(in the rows, 128 means zero)
Families of rows that turns and mirrors carry onto each other, the same ones carrying the whole set onto itself: the rest of each named row's family, in list order
4 families of 4 rows
negi: [164 174 114 128 158 110 151 128 135 130 181 128 134 106 153 114 136 116
 129 100 128 149 119 122  90 101 115 115  95 158 136 131 174  95 127 145
 135 156]
Mipam: [117 107 161 116 122 162 122 130 141 132 122  80  93 118  98 111 124 144
 138 167 119  92 165 124 151 147 109 121 145 142 128 110  96 168 129 137
 112 122]
Dize: [138 127 173 118 112 148 129 154 123 110 120 111 113 106  97 113 124 161
 137 183 112  88 152 136 185 152 122 138 137 117 136 130 115 164 118 125
 155 131]
fav: [145 151 133 126 174 120 124 131 151 127 160 138 147 125 144 120 141 121
 102 103 110 141 122 120  88  95 127 132  90 159 143 143 166  91 120 121
 122 162]
Suduv: [149 117 168 129 125 148 141 123 146 119 107 101 101 118 101  92 126 159
 125 166 126  69 162 116 159 152 116 141 134 120 125 116 106 173 113 140
 137 131]
nuge: [144 140 114 101 171 117 143 109 140 105 168 137 142 137 134 107 129 117
 120 120 123 151 112 115  90  85 112 118  79 141 131 145 170  92 121 116
 143 143]
tak: [122 109 139  76  86 118 111 169 146 145 149  93  89 119 159 131 123 113
 131 124 104 128 115 117 137 180  99 104 139 147 135  98 107 118 135  96
 113 114]
sab: [123 112 165  72  72 134 129 163 164 149 132 120 121 136 155 124  95 111
 108 128  86 133  85 117 131 172  96 115 126 137 128 108 128 125 127  96
 120 123]
negu: [146 102 140  87  71 101 122 160 161 143 138 128 104 133 176 118 113 120
 125 113 105 108  95 103 135 177  91 115 142 133 132 105 125 114 128 100
 121 119]
buvo: [109 111 124 156 118 116 162 130  97 118 152 154 133 137 114 156 154  98
 152 146 118 117 129 144 111  97 157 138 158  92  91 158 135 131  86 145
 162 115]
nel: [132 110 100 137 126 141 167 124  81 115 141 141 142 114 129 136 135 120
 145 146 136 112 136 139 114  87 165 140 157 129  89 151 138 127  92 146
 182 110]
tagob: [147 164 108 127 147  96 140 133 138 111 169 143 146 138 149 133 119 119
 105  87 131 136 121 118  95 105 124 129 102 181 122 135 169 119 128 129
 117 153]
Roro: [107 120 112 131 135  96 179 102 100  90 161 137 127 147 109 130 138 101
 146 159 126 131 128 132 107  94 134 123 139  90  92 152 154 120  94 137
 162 118]
tige: [155 113 173  82  67 112 124 159 160 127 149 135 113 149 162 117  88 115
 125 131  84 110 113 113 127 172 105 107 145 153 131 119 137 109 138 101
  97 148]
lugis: [124 123  99 131 121 112 164 104  78 125 153 153 133 139 114 132 145 109
 148 145 134 110 145 135 116  87 154 110 154 108 103 149 131 127  91 177
 156 124]
Tureg: [123 125 167 122 131 151 133 148 128 113 118 101 112 118  86 106 103 154
 120 184 104 100 151 112 164 159 124 149 141 112 113 106  95 160 116 125
 123 134]

Which other rows belong to the same family as Tureg? negi, sab, lugis
Which other rows belong to the same family as fav? Suduv, negu, buvo
Which other rows belong to the same family as Roro? Mipam, nuge, tak

